Each row is where one point has got to under a steady rotation. How many ticks took it there?
The counts run from 0 to 768.
[ -9.2 -21.2  18.5   5.5 -37.5  -2.2  23.3 -44.3  21.5 -12.7 -31.3  -7.5
  47.4   1.3 -31.1 -12.4  -9.6 -21.3  -2.1   1.4  13.3  -0.3  -3.0 -23.3
 -12.1  16.0  33.1 -22.9   8.0  23.0  10.3 -17.1  12.0 -10.7  -5.4  12.8
 -23.1 -25.8  19.1 -21.1  14.1 -32.8 -14.4   5.2  12.6  -4.7] -> 622
[ 14.2 -27.2  27.7   5.1  13.0 -29.7  32.2 -36.0 -10.9 -10.7 -20.6  36.4
  16.8 -16.8   2.3  -8.1  16.8   0.0  12.4   6.7  10.7 -30.7  -5.8  -1.2
 -19.4  26.9   0.6   0.4 -11.7  -8.8   3.0  19.5  11.6  -5.3 -13.2  58.8
 -12.8   2.8   1.1 -37.4  20.4   8.0 -33.6   2.5  -1.8 -14.5] -> 407
[  7.8 -34.0  22.0 -22.0   4.7  -7.8  22.1 -44.7   6.5 -14.3 -16.5  14.2
  18.1 -28.0  -1.0  -9.8 -10.4  10.6  13.4   2.1  13.5 -10.9 -29.0   9.2
 -33.2  -1.7   0.3 -13.3  14.7  14.8   0.3 -17.4   0.4 -34.0  34.7  53.7
  -8.7 -17.4  10.4 -17.1  -3.5 -22.1 -35.9   6.8  11.7   7.0] -> 661
[ -8.3 -25.1 -35.4   2.9   6.7 -10.6  -4.2 -26.6   5.1 -11.5  14.4  29.7
  16.0  38.8   0.1   1.5   0.5  16.0  20.2 -26.4  13.6  14.5  15.7  -8.8
   3.6 -24.4  24.4  -3.1   5.5  30.2  36.2   7.1  -8.4  -2.6  14.9  47.3
 -20.6  25.1  -0.6 -39.0  14.6  -7.2 -18.5  -4.0 -27.8   1.0] -> 377
[ 11.8 -54.5  11.7 -14.2  48.5  -6.9  14.7 -15.0  -8.2   0.3   0.7  21.7
  10.8  -6.2  23.3 -12.5   2.7   1.3  26.7  -2.4 -26.2   7.5 -24.3   4.5
   0.3   3.4  -5.4  -1.6  13.4  28.6 -27.3  -6.9 -18.8  -9.9  35.3  45.0
   1.0  11.4  -1.8  34.9 -18.8 -12.5  -5.8   2.3 -20.5  17.2] -> 525
[ 21.9 -18.1  46.0  -1.1  29.1 -22.3  41.3 -20.7   7.0   7.1 -32.8  26.0
   6.0  -2.0   3.0  -1.6  29.4 -22.8   9.7  21.7  -5.4 -20.6  -8.9  -5.9
  -0.7  37.6   2.6  11.7   0.4 -29.7 -31.3   2.0  -7.1  25.5 -32.1  37.3
 -12.9   5.0  11.2   3.9  -4.1  17.8  -4.7  21.5  -7.2  -5.9] -> 275
[ 15.4 -30.3  23.8 -23.9  21.8  19.1  20.2 -22.3  -2.3   1.5  -1.9   5.0
   3.5 -19.8  25.0 -20.2  17.4  11.3  29.0 -12.2  10.3  -2.6 -39.2  -0.9
 -19.4 -11.5   9.7 -10.5  16.6  -5.9 -21.6  16.2 -15.2 -16.5  44.6  43.3
  -9.6 -24.4   6.5   8.1 -15.6 -42.3 -10.7  16.3   0.7  -5.3] -> 657
[-23.3 -17.9  -6.5  -2.2  30.4   4.3 -28.7   8.7  18.5   5.7  -1.5  -2.0
   4.5  61.0  -2.6  -8.6  33.7 -41.2  13.0 -35.0 -30.1  16.8  -5.4 -32.2
  10.8   6.1  36.8   3.5  23.3  20.5   0.3 -20.4  16.9  10.1   6.6   7.2
  -8.9   0.3  21.6   3.3 -10.1 -14.8  -4.2   0.7 -25.9   6.9] -> 767
[  5.5 -53.4   4.1  -0.4  32.8 -17.3   5.3 -25.1 -31.0  -6.4  11.1  18.2
  42.0 -15.0  10.5 -15.4 -33.8  -3.7  15.2 -21.7 -18.8   6.9 -17.6  31.1
   3.6  -3.6  11.6   1.0   9.0  31.0 -13.7  23.2   3.3  -2.6  10.6  41.4
   5.4   3.7  11.9   4.9   9.5  -5.8   5.7 -20.5 -29.8 -23.5] -> 392
[ 36.3 -37.6   4.5 -13.2  59.0   7.1  -1.3  -3.9 -13.9   8.1  28.6  29.1
  16.3  -3.2  13.2 -13.4   5.5  -6.9  16.4 -10.6 -18.1   0.0  -6.5  40.8
  24.4 -22.6   9.3 -17.2  12.7   8.8 -24.8  10.9 -19.0  26.9  13.3  37.8
   6.8   3.5   7.8  37.9 -14.7 -10.0   3.5 -12.2 -14.1   0.3] -> 90
[ -5.7 -36.8  24.1  11.2 -10.9   1.0  20.8 -23.7   2.5   3.3 -37.3 -11.5
  43.8   8.1 -26.1 -16.5 -16.5 -44.5  -1.0   0.3 -29.8  13.8   4.5  -1.5
  28.3  13.2  22.0  -9.0  10.7  30.0 -29.1 -20.7  -7.6 -13.3   6.7  -4.4
  -9.8  -9.5  23.1  28.4 -21.8 -19.4  -6.3   5.5  -6.5   2.4] -> 311
[  6.9 -37.6  36.9   5.9  17.4 -23.4  23.9 -45.7   3.5  -3.7 -28.8  28.1
  43.2 -17.9  -0.7   0.7 -31.1  -7.6   1.2   7.7 -14.1  -6.2 -19.1  19.8
 -21.1  16.9 -14.0  15.6  21.4  -0.1 -12.0   0.8 -17.1  -8.9  -0.3  47.8
   0.1  23.4  14.3  -7.0  -4.8  13.6   2.7   2.0 -18.9   3.0] -> 702
[ 38.5 -22.3  24.3  13.2  25.0   7.0  33.0 -25.7   1.3   6.5  -8.8  49.8
  11.2  -2.5  11.2 -10.6  34.3  -6.1  10.7  10.4   5.5 -29.4  12.9  -5.3
  11.5   4.1   5.8 -21.8 -13.0 -14.4  -6.4  18.3 -31.3   7.9   5.6  46.9
 -14.1  21.8 -13.1  -1.9  -9.3 -16.3 -33.9   7.8  12.2  11.5] -> 104
[-11.3 -31.9  -3.9 -37.0  24.7 -13.4  12.7 -21.7 -11.0 -20.1  -9.2  -5.0
   0.7 -10.4 -10.5 -12.0 -16.6  11.1  17.6 -17.2  12.6   6.7 -41.9  25.4
   1.5 -16.9  16.2  -1.3  16.9  19.5 -21.4 -10.3  14.8 -24.0  21.7  42.7
  -1.7 -36.1  40.0   0.6   2.0  -1.4  -7.8  12.1 -10.9 -36.2] -> 650
[ -9.8 -22.4   8.4 -12.0 -16.5  -1.2  11.3 -27.7 -12.0 -13.2 -29.4 -22.3
  19.2   5.9 -33.7 -20.8 -20.9 -14.5   3.8 -21.3   2.9  15.3  -5.0  21.8
  22.3 -17.4  25.3  -1.9   8.5  19.9 -18.8  -8.5  10.4 -42.8  26.1  14.7
 -12.0 -35.5  41.7 -10.0 -14.8 -16.2 -26.0   9.3  -3.1 -30.0] -> 177
[ 11.0 -36.4  24.8 -27.4  -1.0 -12.9  23.1 -42.8   4.3 -16.0 -13.6  10.0
  26.5 -33.2  -7.7  -7.0 -13.2  14.6  13.7   9.5  15.4  -6.6 -21.3   9.6
 -37.6   2.4   0.9 -12.8  14.7  19.7   3.7 -18.2  10.7 -22.4  25.6  54.5
  -6.5 -25.3  12.2 -14.6   4.6 -21.2 -29.0   2.4   9.0  12.7] -> 662
[ 35.6 -32.0  23.1  -2.2  37.4   3.0  26.1 -22.0   9.8   9.3   1.7  42.8
   4.0   0.0  19.8  -6.8  41.0   2.5  19.5  14.2   0.0 -17.9   1.1 -14.4
 -12.2  10.1  -3.9 -17.1   1.3  -2.4  -2.2   1.2 -23.1  12.5  18.6  53.4
 -10.8  19.4 -21.8   7.3 -14.5 -20.1 -27.5   8.9   4.6  36.8] -> 536
[-27.7 -24.6  -3.5  -0.6   1.5 -11.8  23.7 -21.6  32.2  -6.7 -29.2   7.2
  15.5  34.1  -6.0  -6.1  26.9 -26.6  15.9  -2.4  -0.7   1.7 -13.0 -61.8
  -1.9  30.3  31.9 -11.4   1.0  30.8   7.5 -28.2  12.4   3.4 -12.6  22.8
 -26.1  -1.8   9.4  -5.7  10.6 -12.1  -9.9  18.7 -11.6   6.5] -> 325
[  7.1   4.6  14.1   9.1  26.0   1.1   6.8  -5.5  11.1   7.7  -0.9  27.6
   5.5  32.3   1.5  -7.5  56.9 -34.8   7.7 -11.4   4.7 -25.8   2.3 -25.2
  10.1  18.3  39.0 -12.8  -6.9 -24.2   4.2  13.3  15.8  41.5 -36.4  22.2
 -18.7  -1.5  12.6 -22.2  16.9  -3.1 -12.0   7.3   0.8 -19.2] -> 587
[-10.3 -19.5  28.6  16.8  -7.4  -5.9   4.3 -23.5  36.5   7.7 -26.1   1.1
  47.9  33.1 -17.2  -3.3  15.9 -46.4  -1.1   2.2 -26.2   7.9   8.0 -43.7
 -11.0  30.0  25.2  -1.9  18.9  15.6   9.3 -27.1   6.8  13.1 -15.3   3.8
 -18.4   9.7   9.7  -7.3  -2.5 -17.5  -5.3   1.9  -8.9  29.2] -> 755
[-13.7 -23.4  41.5  10.4   5.0  12.1  14.7 -22.0  18.0  11.2 -44.0  -7.9
  25.9  15.8   8.1 -17.6   5.8 -33.8  12.4 -14.2 -21.8  10.6 -30.1 -28.0
  -6.8  18.0  17.4  14.0  26.8 -10.6 -36.1   5.5 -23.3 -21.2  16.5  10.5
 -14.7  -0.3  20.9   7.1 -25.7 -23.4   9.6  25.6 -19.9  -4.6] -> 12
[ 23.4 -25.0  27.7   1.0  39.3  -2.7  17.5  -8.0  -7.1  17.9 -11.2  15.7
  11.0  10.5  11.0  -6.6   6.5 -13.9  19.5  -6.7 -17.9  13.6  -8.2  25.7
  26.1  -4.1   5.3  23.4  17.4 -29.9 -40.6  30.6 -31.5  21.9  -7.5  26.5
  -5.6  16.4  17.4  22.4 -21.5   9.1  22.9  14.3 -37.5 -18.1] -> 264
[ 22.4 -22.8  29.1  16.3  12.0  -5.1  39.1 -33.4   2.2   4.0 -17.0  24.0
  48.8 -13.8 -12.4  -7.3 -15.0 -30.6  -5.7  12.4   0.7 -14.9   0.1  20.0
  25.2  10.8  19.8 -18.5   2.0  -3.5 -26.8  11.6 -18.6  35.6 -39.7  20.1
  -8.0  10.0  21.7  20.7   6.2  -0.9  14.5   1.5  -0.6 -21.8] -> 572
[  9.1 -36.9   8.0 -20.4 -11.1 -15.4  40.5 -38.6  18.2  -8.9 -32.2   7.7
  18.3  -5.6 -25.8  -4.5 -18.7   9.5   9.2  21.4   8.7  14.8  -2.4   7.9
  10.5  -4.6   0.4  -7.9  14.4  33.0 -10.4 -41.3 -22.1 -24.2  19.8  36.1
 -18.0  -9.1  16.0  19.1 -21.0 -10.2 -17.6  21.3  -0.5  20.0] -> 56
[  2.3  -4.6  -9.0 -19.5  20.3  11.1 -10.5  -7.9  42.7   6.1  16.2   6.5
  16.4  34.0 -13.6  -0.4  33.6 -26.2   5.6  -6.9   7.0  -0.9 -10.0 -21.2
  -0.8  -8.5  47.7 -33.5  22.1   9.5  17.2 -31.3  21.3  48.9 -24.0  14.2
 -12.3 -22.1  25.3   5.3   9.0 -24.5   8.6  -0.9   1.3   6.5] -> 331
[ -2.3 -14.9  43.9 -17.2  -0.5  -9.3  24.3 -30.8  34.7   4.4 -32.3  -9.7
  30.8  -5.3 -21.5  -2.7   3.8 -31.3   1.0  18.0  -1.8  -2.0 -30.5 -13.7
 -24.7  27.2  17.5  -1.8  26.4  -6.9 -15.4 -30.1  17.2  19.7 -20.6  13.8
 -13.1 -27.5  31.3   6.0  -1.2  -7.9  12.2  17.9  -0.5   2.0] -> 18
[  5.1 -16.9  10.1  -2.7   3.9 -16.2  -9.3  -6.4  -7.1   3.1 -21.1  -5.9
  14.7  41.8 -50.3  -3.2   3.7 -39.4  -7.1 -11.2 -30.6  12.4  33.2  32.3
  42.1  -3.8  21.2   9.4   5.4  14.2 -10.7 -26.7  23.0  -4.7  -9.3   3.4
  -4.1 -12.4  42.0   0.3 -16.8  15.5 -32.9  -7.0  -7.2  -5.3] -> 299
[ 27.9 -33.4  24.9  -3.3  31.3 -16.7  13.3 -10.0 -14.6  19.3   1.3   5.1
  22.3   7.4  -1.0   0.9  -8.5 -11.9  13.9   2.9 -23.4  22.6   4.6  37.7
  21.6  -1.7   3.5  25.2  22.0 -16.4 -32.1  24.7 -10.3  34.4 -21.5  22.4
  -7.2   3.1  23.9  25.5 -11.2  12.2  28.3  -2.0 -37.8 -13.6] -> 262
[ 12.7 -19.5  35.2  11.4  10.1   7.6  32.3 -23.6  -6.9   8.9 -14.0   3.8
  38.4 -13.6  -0.2 -20.6   3.2 -42.2   4.4   0.0  -4.7 -11.7 -19.3   0.9
  18.7  21.5  32.0 -15.3   2.2 -10.2 -37.4  27.9  -1.6  29.0 -32.4   9.6
 -11.2 -15.5  20.0  19.5   7.7 -17.7  18.8   6.6  -4.2 -38.5] -> 141
[  1.0  -3.4  29.6  -6.6  -3.4  -0.3  17.1 -22.5  15.4   9.9 -34.4 -17.7
  22.5  13.0 -32.5  -4.4 -17.4 -27.2  -2.6  -5.0  -2.0  18.1 -11.1  31.0
  22.8 -13.2  20.4  16.3  28.9 -28.5 -35.2  -2.4 -10.7   3.8 -14.5   4.5
 -12.9 -20.7  52.2   8.0 -17.9   4.0  17.8  22.7 -15.7 -30.9] -> 6
[-17.4 -28.5   8.5  26.3  18.7  -6.7  12.3 -24.0 -18.9  -6.5 -30.7  16.6
  32.1  15.6  -7.3 -21.0 -13.7 -38.5   2.9 -29.9 -20.1  -5.2  -6.5   8.8
  40.0   4.7  23.4   2.4  -1.0   6.8 -31.5  22.7 -19.2 -21.3  -1.3  18.4
  -8.7  19.9  24.4  -6.8  -4.0   5.3  -7.2  11.4 -21.6 -46.4] -> 135
[ 13.8 -20.5  26.9 -15.0 -24.2  22.0  34.0 -23.8   1.9   8.0 -15.9 -28.6
  20.9  -5.4 -11.0 -20.1   4.2  -6.8  20.1  -2.5  18.7  21.9 -10.3   5.7
  14.0 -11.5  32.6  -8.2  15.9  -1.1 -28.0  17.5  -5.3   0.9  13.5   9.5
 -26.8 -48.3  24.0  17.4 -12.0 -47.7   7.6  19.9  -2.8 -19.3] -> 182
[-17.1   2.0  21.2 -12.4  17.4   6.7 -10.1 -21.4  48.8   1.0 -27.5  11.1
   3.9  32.8  -4.6  -2.0  33.5 -24.6   4.6 -10.7  -2.8 -12.6 -26.3 -37.6
 -31.8   6.2  18.1  -4.9  27.5 -12.6  11.6 -39.2   2.1  -4.7  13.4  29.6
 -14.4   0.3  26.3 -25.6 -10.5  -9.3 -18.2  20.7   0.8  20.1] -> 25
